In the rows, zero is written as 128.
Named moves (each a turn or a mirror), then the moves between two rows, first move first; the first pair answered
Loso:
[ 76 105 138 154 127 169 100 103] -> [124 135 122 117 145  61 119 170]
[100 126 118 116 130 196 101 125] -> [138 153 108  87 145 109 117 180]
[136 127 123 129 126 117 132 121] -> [130 125 123 131 126 128 131 113]
lizom:
[103 136 135 121 163 196 101 144] -> [121 142 130 119 160 174  82 163]
[132 157 138 115 174 126 136 167] -> [111 148 145 117 175 148 159 144]
[140 139 140 110 133  99 135 109] -> [134 141 139 113 133 105 141 103]
[142  89 118 133 102  78 151 111] -> [138  86 119 133 101  81 154 108]
Gepov:
[125 140 125 107 149 107 139 155] -> [ 99 126 131 115 148 141 157 124]
[120 107 131 158 105 150 140 101] -> [153 113 123 158  97 112 109 129]
[149 156 106  89 170  49 193 181] -> [ 86 128 124 107 171 137 246 103]
[163 127 137 161  74 102  67 103] -> [168 172 132 111 127  67  99 171]
Visom:
[133 132 129 117 123 104 142 119] -> [131 147 130 112 139 131 116 140]
[160 125 109 116 121 111 106 134] -> [160 124 107 115 120 109 108 133]
[113 143 129 120 137 115 177 144] -> [112 152 131 115 148 134 159 160]
kepod:
[146 132 112 127 138 116  99 141] -> [136 140 114 121 153 133 108 145]
[148 141 129 141 115 104 133 115] -> [151 148 128 142 115 115 107 126]
[138 132 133 131 116 135  85 132] -> [123 141 139 119 137 158 101 138]

Each pair is two moves apart.
[168 113 107 133  98 127  47 116] -> [115 127 119 114 144 209  83 108] | kepod, lizom
[131 132 122 141  97 104 163  75] -> [136 125 122 155  88 131 118  71] | lizom, Loso
[143 152 119 113 158 126 127 174] -> [121 144 123 111 160 133 174 146] | kepod, lizom
[139 114 144 138 144 164 123 112] -> [155 108 138 147 127 141 113 107] | kepod, Gepov
[ 99 111 132 112 102 113 135 128] -> [101 107 133 120  97 125 116 127] | lizom, Loso
[109 136 131 111 146 123 192 137] -> [110  99 134 155  98 152 145  86] | Loso, Gepov
[103 148 118 142 109 143 115 139] -> [113 149 116 139 106 108 134 142] | Loso, Visom
[119 122 122 129 137 103 150 111] -> [135 122 118 133 128  90 127 121] | Gepov, lizom
[128 115 117 147 126 145 119 119] -> [133 130 117 136 138 143 108 143] | Gepov, kepod
[110 142 112 157 108 149 127 130] -> [114 155 111 140 124 128 152 147] | Loso, Gepov
[166 115 124 167  72 110  63 116] -> [114 122 139 158 109 207  78 105] | Gepov, Loso
[142 137 126 103 157 150 132 134] -> [133 124 127 106 148 148 155 113] | kepod, Loso
[151 142 116 109 151 147  67 180] -> [ 96  97 127 129 123 163 181  78] | lizom, Visom
[149 165 118 101 162 128  75 182] -> [114  95 127 158  91 141 144  51] | Visom, Loso
[132 119 126 140 118 126 146  94] -> [151 135 120 126 129  96 138 128] | Gepov, Gepov
[141 124 125 140 109 155  78 123] -> [161 126 116 131 100  88 107 132] | Loso, Visom
[111 137 121 111 151 148 132 128] -> [116 113 117 134 119 123 135  97] | Visom, Gepov
[ 89 117 138 122 139 164 184 108] -> [137  92 127 157  77 103 138  92] | kepod, kepod
[ 80 124  83 140 121 140 179  98] -> [100 145  82 138 138 178  88 148] | kepod, Visom
[153 117 137 155 127 179 106 116] -> [154 139 136 129 157 173 109 151] | Gepov, kepod
[106 153 146  93 153 187 144 131] -> [145 129 132 109 104  77 178 112] | lizom, Visom
[146 127 126 115 138  78 140 150] -> [110 114 138 135 138 177 103 119] | Visom, Loso
[119 106 125 144 110 132 119  91] -> [147 128 117 125 122  85 111 136] | kepod, Loso
[107 148 143  93 161 130 168 159] -> [102 113 145 123 119 121 189  99] | kepod, Gepov
[168 125 127 124 127  91 121 146] -> [116 116 142 124 145 168 151 112] | Gepov, Loso
[101 143 159 133 129 161  85 160] -> [ 81 132 161 121 134 129 177 130] | kepod, kepod
[130 157 147  96 155  35 182 185] -> [ 59 128 174 143 152 228 121 110] | Visom, Loso
[128 128 129 106 141  86 168 141] -> [104 136 136  98 161 142 160 142] | Visom, lizom
[117 138 140 107 162 164 106 161] -> [ 98 104 144 135 128 173 139  99] | kepod, Gepov
[136 157 118 118 143 129 182 146] -> [119 138 126 139 125 172 173 107] | Visom, Gepov
[152 128 124 136  93 123 122  88] -> [138 139 131 129 118 170 104 101] | Visom, lizom
[110 156 150 138 120 122 108 160] -> [ 99 138 152 152 104 140 110 129] | lizom, Gepov
[151 129 103 127 109  51 137 150] -> [153 115 107 158  83  96  73 131] | Loso, Gepov
[154 153 126 107 148 114  96 187] -> [131 155 129  94 162 111 164 173] | kepod, kepod
[114 135  99 149 144 173 110 133] -> [128 114  95 165 107 119 136 103] | Gepov, Visom
[135 118 116 104 148 103 168 141] -> [110 113 124 112 153 167 155 121] | Visom, Gepov
[130 128 130 142 122 170  77 124] -> [134 112 128 156  99 143  89 101] | Visom, kepod
[140 124 121 136 122 129  82 126] -> [130 146 122 106 161 128 120 153] | Gepov, kepod
[135 109 130 142 104 107 142 105] -> [142 135 129 131 131 137  88 150] | lizom, Visom
[122 104 125 136 104  93 141 103] -> [118 111 123 128 112  88 156 106] | Gepov, lizom
[ 95 147 126 115 187 125 163 116] -> [150 142 117 143 149  89  69 139] | Gepov, lizom
[182 128 124 134  81  39 118 152] -> [151 174 134  97 156 140  82 211] | Visom, kepod
[139 156 127 133 166 156  91 158] -> [163 120 121 166 103  88 108 110] | Visom, kepod
[153 137 122 104 138  90 126 166] -> [103 128 135 105 152 158 167 128] | Gepov, Loso
[141 117  99 126  97  50 124 134] -> [126  94 104 151  73  85 116  91] | lizom, kepod
[149 162 138 129 153 145 135 170] -> [143 159 137 127 155 140 158 167] | Gepov, Loso
[127 122 128 130 136 130 151 112] -> [133 133 125 118 148 121 147 131] | lizom, Gepov
[ 91 139 143 122 145 170 142 138] -> [134 122 132 151 102 129  75 142] | Gepov, Gepov
[122 127 122 110 127  93 169 117] -> [122 105 123 134 100 115 142  83] | Loso, kepod
[ 90 130 106  94 110 104 168 102] -> [129 145  99  94 108  81 103 145] | lizom, kepod
[148 123 121 143 135 138  81 163] -> [146 132 118 121 150  95 143 171] | lizom, Loso
[155 115 119 181  88 132  48 120] -> [133  91 121 181  75 104 150  69] | kepod, Visom
[103 113 133 129 126 145 157  94] -> [132 112 128 146 109 144  90 109] | Gepov, kepod
[158 130 124 154 114 112  56 135] -> [152 138 120 125 131  49 149 138] | Gepov, Visom
[113 116 124 152  99 140 136  97] -> [121 127 120 133 109 102 167 115] | Loso, lizom
[128 156 108  99 128  87 181 176] -> [ 89 116 120 133  95 149 199  96] | lizom, Gepov
[135 130 129 137 137 121 106 150] -> [126 110 131 153 117 114 131 115] | Loso, Visom
[127 110 127 155 101 128 117  99] -> [135 143 125 115 143  95 140 156] | Gepov, Gepov
[119 124 134 138 121 149 124 122] -> [136 122 130 142 107 115 126 124] | lizom, Visom
[124 127  97 151 125 118 199 119] -> [149 111  93 179  89 119 128 111] | Gepov, kepod
[143 152 118 110 154  86 146 160] -> [106 119 132 148 131 182 119  94] | kepod, Loso
[113 135 133 102 147 121 198 145] -> [ 97 129 135 111 144 150 196 124] | lizom, Gepov
[140 161 105 106 155  97 101 156] -> [109 129 111 121 136 101 176  91] | Visom, lizom
[140 119 128 116 109  79 130 134] -> [120 142 134  95 151 122 129 160] | Gepov, Visom
